Each path below is one point turned by a fixed rotation once a step. After each direction that follows a path, write how fast that rotation turns it, in degrees each step (0 if it stays still).
Each turn is a multiple of 5 degrees from 10 to 175, or 0.
Each row of a path follows its step; steps can be skipped.
Path 1:
step 0: -.05 -.32  .16 -.03  .23  .04  .01 -.01 -.22  .14 -.06 -.06  .19 -.06  .03  .22  .19 -.09 -.02 -.34  .12 -.30  .11 -.18 -.07  .00  .01  .01  .18  .07  .18  .07  .28  .01  .21 -.05 -.04  .01 -.12 -.01 -.09 -.11  .05  .02 -.07  .16  .05  .09
step 1: -.11  .12 -.03  .02 -.13 -.19 -.17  .01  .10 -.01 -.03 -.10  .18  .12  .02  .04 -.14  .00 -.19  .25  .04 -.09 -.21 -.11  .03 -.13 -.06  .17  .09 -.18 -.44  .13  .01  .03  .09  .13  .23 -.05  .10 -.22 -.24 -.03  .21  .18 -.10  .10  .07 -.02
step 2:  .19  .01  .00 -.01  .18 -.11  .17  .23  .13 -.37  .07  .29  .23 -.05  .01  .01  .25 -.04  .06  .06  .13 -.26  .02  .14  .11 -.12 -.06  .08  .06  .10  .16 -.06 -.14 -.12  .17  .06 -.13  .02 -.14 -.05 -.05  .04 -.09  .02  .17  .04 -.01  .27
step 3: -.22 -.07 -.01 -.24 -.04 -.01  .00  .12 -.28  .20  .05 -.11 -.20  .01 -.05  .03  .07 -.07  .18 -.03 -.12  .08 -.24  .17  .07 -.13 -.29  .10 -.17 -.22 -.13 -.10 -.06 -.08 -.04 -.19  .21  .00 -.03 -.22 -.04 -.03 -.01  .14  .30  .12 -.10  .02
step 4:  .04 -.23 -.08 -.13 -.16 -.05  .29  .05  .26 -.27 -.24 -.06  .03 -.15  .07 -.05  .24  .01 -.03 -.12  .03  .00  .04 -.02  .18 -.20 -.08 -.02  .06  .05 -.11 -.17  .23 -.05 -.16 -.05  .04 -.11 -.11 -.02  .01 -.01 -.23 -.17 -.35 -.01  .07 -.13
step 5: -.09  .06  .03  .08 -.10  .29 -.01  .01  .11 -.12  .20 -.07  .10 -.09 -.18 -.25 -.11 -.12  .10 -.10 -.06  .22 -.17  .22  .05  .01  .18 -.06 -.09  .03 -.15  .01  .09 -.07  .19  .05 -.07  .16  .34 -.37  .19 -.02  .09  .05  .11  .12 -.08  .01
step 6:  .11  .04 -.12  .18 -.10 -.06  .14  .10 -.17 -.01  .11  .00 -.19 -.31  .08  .04  .12  .14  .24  .22 -.08 -.06  .07 -.07 -.02  .11 -.12  .14  .04 -.05  .17 -.23  .23 -.03  .21 -.09  .06  .30  .01  .13  .06  .11  .00 -.12 -.25 -.28  .01  .04
step 7: -.19 -.09 -.29  .16 -.01  .05 -.05 -.04 -.29 -.08  .06 -.17 -.01  .18 -.03 -.35  .15 -.11 -.11  .00  .02  .09  .09  .02 -.27 -.02  .03 -.14 -.11  .04 -.05  .14 -.15 -.11  .02  .09  .28 -.21  .25  .07  .02  .08 -.05 -.16 -.07  .09 -.18 -.09
step 8:  .11  .10 -.02  .02  .07  .21 -.02 -.12  .15  .02  .01  .17  .04 -.10  .02  .23  .15 -.21 -.05 -.21 -.17 -.09 -.12  .01  .03  .07 -.04 -.13 -.17  .23 -.02 -.11  .01  .24  .09  .08  .04  .21  .02  .23 -.32 -.16  .10 -.08 -.24 -.25 -.16  .01
step 9: -.16 -.02  .13  .26  .16  .12 -.22  .16 -.29  .18 -.09 -.02  .03  .07 -.07  .00  .05 -.24 -.41  .15  .07 -.01 -.07  .02  .04  .08  .19  .22 -.10 -.13  .03  .14  .14 -.13 -.09  .09 -.08  .10  .06 -.07  .02  .12 -.25  .18 -.05 -.06  .07  .00
 .04  .00  .00  .01  .03  .07  .04 -.01 -.05 -.02 -.06  .03 -.05  .04 -.07 -.03 -.02 -.04 -.06 -.07 -.03  .00  .01  .02  .07 -.08 -.04  .00 -.06 -.05 -.01 -.02 -.04 -.01 -.08 -.05 -.06  .01 -.03  .01 -.03 -.05 -.03  .03 -.01 -.06 -.01 -.04 -> 70
 .04 -.02  .00 -.03  .03  .06  .03 -.04  .05  .04 -.02 -.01 -.05  .01  .06  .01  .03 -.10 -.02 -.01 -.05  .04 -.03 -.07 -.03 -.03  .05 -.03  .05  .06 -.01 -.03  .04  .04  .00 -.04  .03 -.09  .01 -.04 -.07 -.04  .00  .02 -.04  .07  .01 -.04 -> 95
-.03  .01  .04 -.02 -.04  .01  .03 -.05 -.02 -.01  .01  .00 -.03  .06  .00  .03  .01  .00 -.01  .06 -.09 -.07  .05 -.06  .04  .04  .03  .01  .02 -.03 -.06 -.04  .04 -.05 -.04 -.01  .02  .11  .03  .03 -.05  .04 -.05 -.04  .04  .06  .04 -.02 -> 135
